Some points, one per row:
[ 1.   3.2  0.1  1.   1.1  1.   1.   1.6 -2.3  1.7 -0.1 -1.2 -1.3  1.
  1.   1.1  1.5 -2.5  2.3  0.  -0.6 -0.3  0.4 -1. ]
[ 1.1 -1.4 -0.2  1.1 -0.1  0.7 -0.6 -0.3  1.4 -0.8  1.2  0.4  1.5 -0.3
  0.4 -0.6 -0.7 -0.5 -1.8  0.2  0.5  1.  -0.1 -0.8]
[ 0.3 -1.1 -0.1  0.3 -0.6 -1.2  0.  -1.   0.2 -1.2  0.3  0.4  1.8 -0.2
  0.1 -1.  -0.6  0.  -1.7 -0.3  0.3  0.   0.1  0.3]
[-0.4  0.3 -0.7 -1.2  0.8 -1.1 -0.8 -0.1 -0.6 -0.6 -0.6 -0.2  0.1  0.4
 -0.2  0.8  0.4  1.   0.2  0.7 -0.8 -0.6  0.1  0.1]
[-0.5 -1.8 -0.2  0.2 -1.5 -0.3 -0.7 -0.6  2.   0.6 -0.2  0.9 -0.3 -0.8
 -0.5 -0.4 -0.3  1.5 -1.2  0.6  1.3  0.4 -0.9 -0.3]
[ 1.5 -0.6  0.   0.4  1.1  0.5  0.1  0.6 -0.1 -1.5  0.6  1.1  1.5 -0.2
  0.7  0.1 -0.8 -0.6 -0.4 -1.3 -0.6 -0.1  0.4 -1.1]
[-0.8 -0.1  0.  -1.4  0.3 -1.9  0.3  1.4 -0.1 -0.3 -0.4  0.2 -1.2  0.1
  0.5  0.9  0.5  1.   0.3  0.8 -0.4 -0.2 -0.5  0. ]
[ 1.9  2.1 -0.3  0.9  0.2  2.1  0.5  0.4 -0.9  0.7  0.4 -1.1 -0.6  0.7
  0.8  0.7  0.4 -2.   0.4  0.1  0.1  0.7  0.4 -1.4]
[ 1.2  0.6  0.1  1.3 -0.3  1.5  0.6  1.5  0.1 -0.2  0.   0.8 -0.1 -0.4
  0.7 -0.1 -0.5 -0.8  0.4  0.3  0.4 -0.1  0.4 -0.7]
[-0.4  2.3  0.  -0.9  1.   1.6  0.5  1.3 -1.2  1.4 -1.  -1.  -1.8 -0.4
  1.   0.8  0.8 -0.6  0.8  0.5 -0.6 -0.7  0.  -0.2]
[-0.5  0.7  0.1 -1.3  0.2 -0.5 -0.1 -0.4  0.5  0.8 -0.7  0.4 -0.9 -0.5
 -0.3  0.3  0.5  0.7 -0.3  0.1 -0.5 -0.6 -1.2  0.4]
[-0.6 -3.3 -0.5 -0.6  0.8 -0.6 -1.4 -1.3  2.  -1.3  0.5  0.9  1.6 -1.
  0.  -0.5 -0.9  2.5 -1.2  0.2  0.4  0.7  0.2  0.3]
[-1.2 -2.   1.2  1.3 -1.7 -0.8  0.3 -0.1  1.6  1.6  1.1  0.2  0.2  0.3
 -1.4 -0.8  0.3  0.8 -0.1  0.8  1.6  0.8 -1.   0.7]
[-0.7 -0.2  0.3  0.6 -2.1 -0.6 -0.1 -0.5  0.7  0.8 -0.5 -0.5 -1.   0.2
 -1.2 -0.4  1.1  1.1  1.   1.2  1.2 -0.7 -0.7  0.6]
[ 1.1  0.8 -0.3  1.   0.3  0.8 -0.4  0.2 -1.2 -0.3 -1.  -0.2  0.3  0.
  0.7 -0.1  0.4 -0.8  0.4 -0.8 -0.4 -0.1  0.3 -0.2]
[-0.5  0.3  0.4 -0.6 -0.6 -0.2 -0.2 -0.6  1.2  1.3 -0.2  0.5 -0.6 -0.5
 -1.  -0.4  0.6  0.8 -0.3  0.7  0.3 -0.5 -1.2  0.7]
[ 0.8  1.   1.3  1.4 -0.6  0.9  0.1 -0.4 -0.4  0.3  1.   0.6  0.7  0.4
  1.  -1.3  0.5 -0.7  0.2 -0.1  0.8  1.  -1.   0. ]
[ 1.4  0.   0.5  2.1 -0.3  1.5  1.2  0.4 -0.4  0.7  0.6  0.3  0.7 -0.2
 -0.8 -0.8 -0.2 -1.1  0.7 -0.7  0.6  0.2  0.4  0.2]
[ 1.   3.6  0.1  0.8  0.6  1.2  0.2  0.9 -1.9  1.3  0.1 -0.3 -0.4  0.5
  0.2  0.6  0.9 -2.   2.6 -1.3 -0.9  0.2  0.6 -0.8]
[ 0.7  0.9  0.1  2.1  0.   2.   1.   0.4 -1.2  0.8  0.9 -0.9  0.4  0.7
  0.5 -0.3  0.  -2.7  0.6 -0.9 -0.2  0.5  0.9 -0.9]
[-0.2 -1.7  0.2 -0.6  1.5 -1.5 -1.1 -0.5  0.3 -1.8  0.   0.7  1.5 -0.4
  1.2  0.1 -0.2  0.9 -1.6 -0.7 -0.9  0.1  0.   0.5]
[ 0.3  2.5 -0.1 -2.8  1.2  0.4  0.  -0.3 -0.6  0.1 -1.8 -0.5 -1.5 -0.5
  0.2  1.4  0.4  2.1  0.7  0.  -1.6 -1.   0.6  0.8]
[-0.2 -0.2  0.3  0.4 -0.1 -0.2 -0.1  0.   1.2 -0.4 -0.1  0.1 -0.2 -0.7
 -0.6  0.  -0.2 -0.4 -0.6  0.8  0.4 -1.8  0.2  0.1]
[ 0.1 -0.1  0.4  1.7 -1.4  1.3  0.4  0.5  0.5  2.2  1.1  0.5  0.5  0.8
 -1.5 -1.6  0.  -1.3  0.7  0.4  1.3  0.2 -0.3  0.5]
[ 0.3  2.   0.6 -1.2  0.6 -0.1 -0.3 -0.5 -1.6 -0.8 -1.1 -0.6 -0.8  0.3
  1.8  0.5  1.1  0.   0.2 -0.4 -1.1 -0.3 -0.9  0. ]
[ 1.   2.2  1.6  0.  -0.3  1.8  1.5  0.2 -0.8  1.3  0.5 -0.7 -1.1  1.1
  0.1  0.2  0.5 -1.8  1.1  0.   0.3 -0.3  0.  -0.2]
[ 1.1 -2.1 -1.  -0.7  2.3 -1.1 -1.2  0.6  0.  -3.7  0.5  1.6  3.2 -0.8
  1.2 -0.1 -2.2 -0.6 -2.5 -2.9 -2.7  0.4  0.3 -0.9]
[-1.3  1.2 -1.  -2.4  0.2 -0.7 -0.5 -0.2 -0.9  0.6 -2.1 -1.6 -2.1  0.2
 -0.3  2.1  0.9  1.4  0.8  0.8 -1.6 -1.   0.   0.3]
[ 1.5  2.9  0.   0.6 -0.3  0.5  1.1  0.7 -1.9  0.5 -1.1  0.  -1.1 -0.1
  0.3  0.4  0.  -1.2  1.9 -1.3 -0.9  0.3 -0.4  0. ]
[ 1.4  2.6  0.3  1.3  0.2  1.2  0.8  0.  -1.9  0.9 -0.2 -1.1 -0.3  0.2
  0.7  0.6  0.5 -0.5  1.5 -0.7 -0.2  0.4  0.7 -0.7]
[ 0.4  1.3 -0.1 -0.7  0.7  0.9  0.1  0.6 -0.3 -0.1 -0.1  0.2  0.3  0.1
  0.7  0.6 -0.6 -0.8  0.3 -0.3 -0.4 -0.1  0.6 -1. ]
[ 0.7  0.   0.2  1.6  0.4  1.8 -0.7  1.2 -0.4 -0.3  0.6  0.   1.   0.3
  0.2 -0.4 -0.4 -1.9 -0.1 -1.3 -0.3  0.3  0.2 -0.8]
[ 0.5  0.5 -1.  -0.9  0.7 -0.2 -0.2  0.7 -2.7 -1.1 -0.8 -0.2 -0.3  0.5
  1.3  1.4  0.  -0.3  0.5 -1.3 -1.  -0.3  1.1 -1.1]
[ 1.1  0.6 -1.2  0.1  0.2 -0.4  0.  -0.2 -0.2 -0.5  0.1  0.7  0.8 -0.5
  0.3  0.  -0.6 -1.   0.  -1.2 -0.7  0.4  0.1 -0.8]
[-0.1  0.   0.  -1.1  0.9 -0.1  0.1  0.2 -0.4 -1.4 -0.1  0.   0.  -0.2
  0.3  0.4 -0.3 -0.1 -0.4 -0.3 -0.4 -0.8  0.5 -0.3]
[ 2.8  1.2 -0.8  2.6 -0.1  1.7  1.   1.2 -0.2 -0.5  1.3  2.1  1.4 -0.5
  1.5 -0.9 -1.5 -3.   0.1 -0.8  0.6  1.5  0.8 -2. ]
[-1.6  0.2 -0.2 -1.9 -1.3 -1.9 -0.6 -1.9  0.  -0.2 -1.7 -1.2 -1.  -0.1
 -0.8  0.5  0.9  1.9 -0.5  0.7  0.3 -1.4 -0.3  1. ]
[-0.8  0.7 -1.  -2.2  0.4 -0.6 -1.3 -0.2 -0.8 -1.  -1.7  0.1 -1.  -0.1
  0.9  1.   0.   1.1 -0.6 -0.2 -1.2 -0.6  0.1 -0.2]
[-1.1  2.6  0.5  0.3 -1.9  0.3  0.2 -0.5  0.   2.2 -0.1 -1.  -1.1  0.4
  0.1 -0.2  1.1  0.9  0.7  1.3  1.5  0.7  0.   0.2]
[ 0.4 -0.9 -0.3  0.3  1.2  0.7 -0.9  1.2 -0.4 -1.5  0.4  0.2  1.1  0.
  0.4  0.2 -0.8 -1.3 -1.  -1.4 -1.  -0.4  0.4 -1. ]
[ 1.5  0.7  0.   3.8 -3.   2.5 -0.1 -0.2  0.4  2.   1.2 -0.3  0.4  1.4
 -1.8 -1.5  0.1 -1.5  1.6  1.2  2.6  1.8 -0.2 -0.9]
[-1.7 -1.3  0.  -2.6  0.1 -1.3 -0.4 -1.5  0.5 -1.9 -1.1 -0.5 -1.  -0.4
  0.5  0.7  0.4  1.2 -0.6  0.   0.5 -1.1  0.7  0.3]
[-1.3 -0.4 -0.9 -1.6 -0.3 -0.5 -0.4 -0.8 -0.7  0.5 -0.7 -0.8 -2.2  0.8
 -0.8  0.6  0.7  0.7  0.8  0.6 -0.3 -0.9 -0.5  0. ]
[-0.3  1.5 -0.3 -0.8 -0.2 -0.4 -0.3 -1.2  0.   0.6 -1.2 -1.  -1.5 -0.2
 -0.9  1.3  1.1  1.   1.9  0.3  0.  -1.3  0.   0.5]
[-0.1  1.6  0.3  0.8 -0.4  0.5  0.3  0.3  0.2  0.2  0.   0.3  0.2 -0.7
  0.  -0.5 -0.4  0.3  0.1  0.5  0.2  0.1  0.   0.6]
24 more points follow, each with its number after it:
[-2.6 -3.2  1.4 -0.8 -2.7 -1.7 -0.8 -1.6  2.9  1.8 -0.7 -0.2  0.1 -0.1
 -2.9 -1.6  0.5  2.3 -1.8  0.8  1.9 -0.3 -1.5  2.3] 0
[ 1.   0.1  0.2  2.3  0.4  1.6  0.5  0.   0.1  0.2  2.5 -0.1  2.3  0.5
  0.1 -1.2 -0.7 -1.2  0.2  0.1  0.6  1.   0.7 -0.3] 1
[ 0.8  0.9  0.4  1.8  0.6  1.5  0.1  0.5 -0.5  0.9  0.8  0.   0.1  0.6
  1.2 -0.9  0.8 -2.   0.7  0.5  0.2  0.8 -0.3  0. ] 2
[ 1.2 -0.5  0.9  3.5 -0.3  1.1  0.4  0.9  0.4  1.9  2.1  1.4  1.8  0.4
 -0.3 -1.5 -0.7 -1.8  0.1 -1.6  0.6  2.1 -0.5 -0.1] 3
[-0.7 -3.  -0.9 -1.1  0.1 -0.9 -0.3 -0.8  1.7 -1.6  0.6  0.1  0.5 -0.3
 -1.  -0.5 -1.  -0.4 -1.6  0.4 -0.2 -0.3  0.1  0.1] 4
[ 1.1  1.   0.2 -2.2  1.9 -0.2  0.7  0.1 -1.3 -0.6 -1.   0.1 -1.1  0.5
  1.3  1.3  0.2  0.4 -0.1 -1.1 -1.7 -0.1 -0.2  0.1] 5
[-0.2 -2.1 -0.2  0.6 -0.5  0.3 -0.5 -0.5  1.4  0.2  1.3  0.8  1.3 -0.1
 -0.3 -0.8 -0.7  0.8 -0.5  0.6  0.5  0.9 -0.8 -0.3] 6
[-0.9 -0.6 -0.8 -1.5  0.9 -1.5  0.   0.6  0.  -1.9  0.2  1.4  0.4 -0.8
  0.7  0.2 -1.2  0.1 -0.2 -0.3 -0.9 -0.9  0.7 -0.1] 7
[-0.9  1.  -0.4 -2.   1.5  0.3 -0.2  0.9 -0.7  0.1 -1.1 -0.5 -1.1 -0.5
  0.9  1.   0.4  0.2 -0.3  0.1 -1.4 -1.1 -0.2 -0.3] 8
[ 0.6  0.8 -1.1 -0.2  0.8  0.3  0.5  1.5 -1.   0.1 -0.6  0.7 -0.2 -0.4
  1.3 -0.1 -0.7 -1.5 -0.5  0.  -0.3  0.1  0.3 -0.8] 9
[-0.1  1.3  0.   0.   0.4 -0.4 -0.5  0.  -0.8 -0.1 -1.1 -0.1 -1.   0.1
  0.8  0.8  0.8  0.4  0.4  0.  -0.2 -0.6  0.2 -0.2] 10
[ 2.4  0.3 -0.4  0.7  2.   0.   1.5  1.5 -2.3 -1.1  1.2  0.9  2.2  0.2
  2.4  0.3 -1.5 -2.2 -1.2 -1.8 -1.7  0.6  0.6 -1.7] 11
[ 1.2 -0.3 -0.1  0.7  0.3  0.3  0.7  0.3  0.4 -0.8  1.4  1.3  1.7  0.
 -0.5 -1.  -0.9 -1.5  0.4 -1.1 -0.4  1.2  0.2 -0.2] 12
[ 0.6  2.5 -0.5  0.  -1.2  0.8  0.6  0.4  0.1  0.6 -1.1  0.5 -1.7 -0.5
  0.4  0.4  0.2 -0.9  0.9  0.7  0.7 -0.3  0.4 -0.9] 13
[ 0.9  1.5 -0.9  0.9 -0.2  1.9  0.7  0.2 -2.1  1.2  0.7 -0.6 -1.5  1.6
  0.2 -0.2  0.6 -2.2  2.  -0.1 -0.1  0.4  0.2 -1.1] 14
[-1.5  0.   0.8  0.7 -1.6  0.8 -0.4 -0.2  1.6  0.8  0.6  0.3 -0.1 -0.2
 -1.  -1.3  0.9  0.9  1.6  1.1  1.5 -0.5 -0.2  0.9] 15
[ 0.4 -2.3 -0.4 -0.3  0.3 -0.8 -0.7 -0.9  1.  -2.1 -0.4  0.6  0.9 -1.1
  0.3  0.2 -1.1  2.  -1.7 -0.2  0.2  0.1 -0.4  0.3] 16
[-0.4  0.3 -1.3 -2.5  1.2 -0.8 -0.1  1.  -0.8 -0.5 -1.5  0.1 -1.2 -0.4
  0.9  1.  -0.4  0.  -0.9  0.  -1.1 -0.6  0.1 -0.3] 17
[ 0.1 -1.2 -0.6  1.2 -0.9  0.7  0.1 -0.3  0.   1.1  1.3  0.5 -0.2  0.9
 -1.  -1.1 -0.2 -0.7  0.7  0.1  0.9  0.7 -0.4 -0.5] 18
[-1.6 -0.9 -0.3 -0.5 -0.8 -1.6 -1.  -0.2  0.7 -0.2 -0.8  0.4  0.4 -0.9
 -0.3 -0.1 -0.1  1.5 -1.  -0.1  0.2  0.  -0.4  0.8] 19
[ 1.6  1.  -0.5  0.3  0.5  1.1  0.   0.2 -0.3 -0.4  0.4 -0.6  0.2  0.2
  0.9  0.6 -0.3 -1.2 -0.8 -0.1 -0.3  0.7  0.2 -1.1] 20
[-0.3 -0.2  0.3 -0.1 -0.3 -0.4  0.2  1.  -0.2 -0.2 -0.5 -0.1  0.  -0.5
 -0.2 -0.3 -0.4  0.  -0.7 -0.6 -0.6  0.2 -0.2  1.1] 21
[-0.8  1.7  0.4  0.9 -2.1  0.5  0.2 -0.1 -1.3  2.6  0.  -2.5 -1.9  1.7
 -1.7  0.4  1.8 -0.3  2.   0.6  1.   0.6 -0.2  0.3] 22
[ 0.5 -1.   0.2  0.7 -1.5  1.4  0.  -0.8  0.9  0.4  0.2  0.4  1.  -0.3
 -0.4 -1.3 -0.3  1.2 -0.4  1.2  1.4 -0.1  0.1  0.6] 23
Which three of these numbered points are nearest to each point below, ignoring the 3 directions in which the first points spread most? Their numbers follow each, nearest first.
[ 1.5 -0.4 -0.7  0.6  0.6  0.7 -0.1  0.  -0.5 -1.2 -0.2  0.4  0.7 -0.5
  0.9  0.2 -1.   0.3 -0.2 -0.9 -0.4  0.4  0.  -0.3] > 16 23 10
[ 1.4 -0.6  0.3  1.9 -1.   2.2  0.4 -0.3  0.8  0.3  1.2  1.1  2.1 -0.3
  0.2 -2.  -0.6 -0.4 -0.1  0.4  1.3  0.3  0.6  0.1] > 23 15 16
[-1.9 -1.4  0.6 -0.7 -2.6 -0.4 -0.3 -1.3  1.2  1.9 -0.8 -1.  -1.6  0.5
 -2.4 -0.5  1.6  1.4  0.9  1.6  2.2 -0.9 -0.6  0.9] > 18 14 4
[ 0.6  0.4 -0.3  0.1  0.1 -0.6  0.4  0.2 -1.6 -1.4  0.9 -0.4  0.4  0.7
  0.3  0.4 -0.5 -0.3 -0.2 -1.  -0.7  0.7  0.4 -0.5] > 22 11 18
[ 0.1  2.8 -0.9 -0.4 -1.1  0.5  0.6 -0.3 -0.7  2.2 -0.9 -0.9 -1.9  0.5
 -0.8  0.6  1.1 -1.2  2.2 -0.1  0.2 -0.3  0.2 -0.7] > 18 12 4
[-1.1 -1.1 -0.3 -1.4  0.2 -1.6 -0.4 -1.7  1.5 -0.9 -0.8 -0.3 -0.1 -0.8
  0.2 -0.4  0.6  1.3 -0.9  0.8 -0.2 -0.3 -0.3  1.4] > 2 10 20
[-1.  -0.5  0.8  1.1 -2.1  1.   0.1 -1.1  2.8  3.9  0.2 -0.1 -0.7  0.
 -2.1 -1.7  1.8  0.9  0.5  2.8  3.3 -0.7 -1.1  1.2] > 8 2 23
[ 2.1  0.3  0.6  2.4  0.9  0.7  0.9  0.8  0.3 -1.9  2.4  1.7  2.8 -0.5
  0.8 -0.5 -2.3 -1.9 -0.3 -1.7 -0.1  0.9  1.1 -1.5] > 7 12 1
[ 0.3  2.8 -0.9 -0.5  0.3  1.8  1.   0.5 -1.8  1.3 -0.9 -2.2 -2.4  1.
  0.1  1.   1.  -2.7  2.   0.3 -0.4 -0.5  1.3 -0.6] > 4 14 18
[-1.2  0.6 -0.5 -2.9  1.6 -1.7 -0.7  0.1 -1.2 -1.7 -2.1 -0.8 -1.4 -0.4
  1.3  2.1  1.1  1.   0.5 -0.2 -1.8 -2.5  0.3 -0.5] > 10 15 8
[-2.3 -1.3  0.4 -2.5 -0.6 -2.  -0.9 -1.   0.9 -0.3 -1.  -0.4 -0.7 -0.6
 -1.2  0.2  0.8  3.6  0.3  0.9  0.5 -1.7  0.1  2.1] > 15 12 1
[-0.9 -1.7  0.2 -0.7 -0.7 -1.2  0.2 -0.5  0.6  0.4 -0.6 -0.6 -0.3  0.2
 -0.7  0.5  0.   1.1 -1.   1.1  0.6 -0.7  0.   0. ] > 11 17 20
[-1.2 -0.5  0.2  1.2 -1.6 -0.3 -0.4  0.6  0.8  1.4  0.4  0.5  0.4 -0.5
 -1.  -1.   0.1  0.4  0.   0.4  1.   0.6 -0.7  0.9] > 19 21 3
[ 0.7  0.7 -0.4  0.1  0.6 -0.3  0.3  1.7 -1.2 -1.2 -0.7  0.1  0.4 -0.6
  0.7  0.1 -1.1 -1.1 -0.5 -1.4 -1.6  0.5  0.4  0.3] > 21 19 17
[-0.3  0.8 -0.4 -0.7  1.   1.  -1.   1.  -1.2 -0.7 -0.8 -0.8 -0.7  0.3
  0.4  0.9  0.3 -1.   0.4 -1.  -1.3 -0.8  0.3 -0.6] > 8 10 18
[ 0.2  1.  -0.1  0.2 -0.4  0.8  0.7  0.  -0.1  0.5  0.4  0.1 -0.3  0.5
 -0.6 -0.5  0.4 -1.5  1.5 -0.5  0.   0.6  0.3  0. ] > 12 18 4
[-0.7 -2.2 -0.7 -0.3 -0.4 -0.1 -0.4 -0.6  0.3 -0.3  0.6  0.5 -0.4  0.6
 -0.8 -0.6 -0.3  0.4 -0.3  0.3  0.2 -0.1 -0.5  0. ] > 18 14 6
[ 2.2  0.8 -0.1  1.2  1.1 -0.4  1.   0.5  0.2 -0.4  2.   0.7  1.6  0.5
  1.  -0.5 -0.7 -1.8 -1.   0.6 -0.1  2.   0.  -0.8] > 11 20 5
[-0.6 -0.7  1.   0.1 -1.7  0.   0.2 -0.6  0.7  1.6 -0.4 -0.3  0.2  0.3
 -1.2 -1.2  0.3  0.1 -0.5 -0.2  1.1  0.3 -0.5  1.2] > 0 21 19
[ 0.9 -0.6 -0.4 -1.7  1.8 -0.6  0.2 -0.2 -0.6 -3.6 -0.4  1.   0.2 -0.7
  2.3  0.7 -0.9 -0.5 -0.6 -1.4 -0.7 -0.6  1.1 -0.9] > 13 10 16
[-1.3 -0.6  1.   1.5 -1.8  0.6 -0.3 -0.3  1.7  3.5 -0.3 -0.9 -1.8  0.1
 -2.4  0.2  1.3  1.3  1.   2.   2.8  0.  -0.7  0.1] > 8 10 6
[-0.8  1.  -0.4 -0.6 -0.7 -0.4 -0.2  0.  -0.2  1.2 -0.4  0.   0.3 -0.3
 -0.9  0.3 -0.6  0.4 -0.2 -1.2 -0.2 -0.4  0.5  0.4] > 19 0 21
[-0.7  2.1  0.3 -0.1 -0.4  0.7  0.1  0.3 -1.1  0.9  0.  -0.9 -1.1  0.3
  0.4  0.2  0.6 -0.8  0.8 -0.1 -0.1  0.1  0.1  0. ] > 19 10 8
[ 2.5  3.5 -0.4 -0.1  0.7  2.9  1.3  0.7 -2.7 -0.4 -0.8 -0.2 -0.5  0.1
  2.3  0.3  0.1 -1.4  2.1 -0.5 -0.9 -0.4  1.4 -0.8] > 23 16 13
[ 0.8 -1.7  0.1  0.9  0.3 -0.7  0.3  0.6 -0.6 -2.1  1.4  1.8  1.9 -0.4
  1.2 -1.2 -1.7 -0.3 -1.3 -0.6  0.3  0.3 -0.1 -0.9] > 11 7 10
[ 0.   1.2 -0.3 -0.7  1.   0.1  0.5  0.2 -1.2  0.1 -0.2 -0.6 -1.4  0.6
  0.6  0.6  0.8 -1.3  1.1  0.  -0.6 -0.1  0.5 -0.3] > 18 14 4
[ 0.2  0.4 -0.5  0.4 -0.5  0.3  0.5 -0.8 -0.5  0.5 -0.5 -1.  -0.8 -0.2
 -0.1  0.8  0.3  0.4  0.6 -0.1  0.1  0.6  0.4  0.6] > 16 10 20
[-1.5  0.8  0.8  1.3 -1.3  1.1  0.1 -1.1  0.9  2.8  1.  -1.8 -0.4  0.7
 -1.8 -0.5  1.3  0.2  1.8  1.4  2.  -0.3  0.4  0.8] > 1 15 6
[ 0.6  2.8 -0.4 -0.6  0.6  0.6  0.8  0.4 -2.1  0.8 -0.4 -0.9 -0.4  0.6
  2.1  0.4  0.8 -1.2  0.3 -0.6 -1.1  0.6  0.5 -0.5] > 11 20 2
[ 1.7  1.4  0.3  2.   1.   1.4  1.2  0.3 -0.9 -0.4  2.  -0.1  0.8  0.7
  1.  -0.1 -1.  -1.9  0.2 -0.8 -0.2  1.2  0.8 -0.4] > 1 20 5
[-0.9 -0.1 -0.1 -0.2 -0.9 -0.2 -0.1  0.7 -0.2  0.4 -1.2 -0.8 -0.5 -0.4
 -0.9  0.  -0.1  0.3 -0.3 -0.3 -0.3 -0.2  0.   1.2] > 21 19 0
[ 0.1  3.1  0.5  1.4 -1.8  2.1  1.4  0.1 -0.4  3.4  0.1 -1.1 -1.9  1.
 -1.7 -0.4  1.6 -2.1  3.4  0.3  1.3  0.6  0.4  0.1] > 12 18 4
[-2.1  0.2 -1.2 -2.5  0.3 -1.6 -1.1  0.3 -0.1  0.4 -1.3 -1.5 -0.8  0.4
  0.   0.9  1.3  1.6 -0.1  2.8  0.  -1.1  0.3  0.9] > 9 2 8
[ 2.1  2.9 -1.2  1.7  1.1  2.3  1.   1.3 -1.4  2.   0.1  0.  -1.1  0.
  1.4  0.4  0.1 -2.4  1.1  0.1  0.2  1.5  0.2 -1.4] > 9 17 20
[-1.3 -2.3  0.9 -0.7 -1.6 -1.  -0.8 -2.3  2.7  0.2 -0.2 -0.7 -0.1  0.4
 -2.  -0.6  1.   1.4 -1.4  2.   2.  -0.1 -0.5  0.9] > 20 4 10
[ 0.7 -0.2  0.2  0.2  1.1  0.7 -0.1  0.3 -0.1 -1.3  0.1  0.   0.6 -0.1
  1.3  0.4 -0.6 -1.  -1.2 -0.9 -0.9  0.6  0.3 -1. ] > 20 10 8
[ 0.9 -0.8 -0.5 -0.2  0.8  0.4  0.1  0.2 -0.6 -0.4  0.4  0.3  0.4  0.7
  0.5 -0.3  0.4 -1.2  0.2 -0.3 -0.6  0.3 -0.3 -0.7] > 18 14 6
[-1.  -0.8  0.6  0.8 -1.2 -0.7 -0.7 -0.7  1.1  0.7 -0.4  0.1 -0.6  0.
 -0.7 -0.4  0.9  1.4 -0.2  1.2  1.2 -0.2 -0.6  0.8] > 10 19 2
[-2.2  0.7  1.  -0.7 -1.6 -0.6 -0.3 -0.3 -0.2  2.  -1.  -2.  -2.   1.
 -1.4  0.7  1.5  1.5  1.3  1.   0.7 -0.8 -0.8  0.6] > 22 19 10
[-0.7 -0.4 -0.4 -0.4  0.  -0.6 -0.5  0.5 -1.1 -0.9 -0.4 -0.3  0.2  0.1
  0.8  0.1 -0.2  0.7 -0.9  0.  -0.9  0.6  0.   0.1] > 19 21 10
[ 0.1 -1.1  0.   0.9 -0.2  0.8 -0.4 -0.2 -0.1 -1.   0.5  0.2  1.  -0.1
  0.1 -0.5 -0.8  0.8 -0.9  0.8  0.6 -0.1  0.9  0.5] > 23 16 1
[ 0.3 -0.6 -1.  -0.5  0.7  0.3  0.4  0.1 -0.1 -1.2  0.5 -0.2  0.1  0.1
  0.1 -0.1 -0.8 -1.7 -0.3 -0.3 -0.6  0.   0.7 -0.5] > 4 14 18
[ 0.8 -1.8  0.4  0.3  0.1 -0.7  0.   0.3  1.3 -2.7  1.7  2.5  1.9 -0.7
  1.  -0.9 -2.1  0.7 -1.8  0.  -0.1  0.9 -0.4 -0.2] > 7 5 16
[-2.   0.2  0.8 -1.2 -1.1 -0.6  0.2 -0.2 -0.5  0.5 -0.2 -1.3 -1.9  0.5
 -1.   0.9  1.3  1.2  1.6  1.1  0.9 -1.6 -0.4  0.5] > 7 15 18
[ 0.6 -1.7 -0.3 -0.5  1.3 -1.4 -0.4  0.   0.4 -2.7  1.   1.9  2.3 -0.5
  1.  -0.3 -1.7 -0.3 -2.1 -1.7 -1.4  0.   0.2 -0.4] > 12 7 19
[ 0.5  1.   0.1  0.  -0.3  0.   0.5  0.2 -0.2 -0.4 -0.1 -0.9 -0.2  0.6
 -1.3  0.3  0.3 -0.1  0.8  0.  -0.5 -0.7  0.6  0.3] > 12 4 1
[ 1.2  0.  -0.3  0.5  1.9 -0.5 -1.   0.3 -0.4 -2.1  0.8  1.4  2.2 -0.3
  2.  -0.1 -0.7 -1.2 -1.  -1.4 -0.9  0.8  0.3 -1.7] > 10 2 6
[ 0.7 -0.6  0.9  0.1  1.1 -0.2 -0.3  0.1 -0.3 -0.7  0.4  1.   1.1 -0.1
  1.3 -0.7  0.  -0.7 -0.7 -1.5 -0.9  1.  -0.5 -0.1] > 3 5 2
[-1.7  0.1  0.7 -0.6 -1.6 -0.2 -0.6 -1.3  0.   2.2 -1.2 -1.4 -2.1  0.4
 -1.2  0.7  2.2  1.6  0.6  1.3  1.5 -1.1 -0.5  0.2] > 10 22 6
[ 0.7  1.2 -0.1  0.2  0.1 -0.3  0.3 -0.4 -1.5 -0.9 -0.3 -0.5  0.6  0.1
  1.1  0.3  0.2 -0.5 -0.2 -0.7 -0.1 -0.2  0.7 -0.4] > 10 16 19
[-2.4 -0.5  0.1 -3.5  0.7 -2.8 -0.5 -0.6  0.1 -1.6 -2.1 -0.6 -2.  -0.7
  0.3  1.4  1.2  1.9 -0.1  1.1 -0.6 -2.5  0.1  0.8] > 7 10 15
[-0.4 -1.3  0.4 -0.1 -0.4  0.3  0.3 -0.1  0.3  0.   0.3 -0.5  0.   0.
 -0.5 -0.2 -0.4 -0.1 -1.2 -0.8  0.1  0.  -0.1 -0.1] > 0 21 8
[ 0.4  2.6  0.3  0.8  0.1  0.7  0.7  0.7 -1.   1.7 -0.5 -2.  -1.9  0.9
 -0.7  1.2  0.7 -1.5  1.9 -0.5 -0.5  0.5  0.1 -0.6] > 22 4 6
[ 1.3  1.4  0.   1.   0.3  1.6  0.8  1.  -1.   1.   0.3  0.2  0.4  0.4
  0.3 -0.4  0.3 -1.6  0.9 -0.2  0.1 -0.4  0.4 -0.7] > 8 6 10
[ 1.3  1.   1.3  2.3 -0.4  1.2  0.5 -0.4 -0.6  0.3  1.3  0.5  1.1  0.4
  1.2 -1.5  0.2 -1.6  0.2 -0.8  0.8  1.4 -1.1 -0.2] > 2 10 5
[ 0.1  1.2 -0.9 -2.1  1.1  0.4  0.5  0.6 -0.9 -0.2 -1.1 -0.9 -2.4  1.1
 -0.6  1.8  0.5 -0.5  1.5  0.9 -1.3 -1.6  0.8 -0.5] > 4 18 14
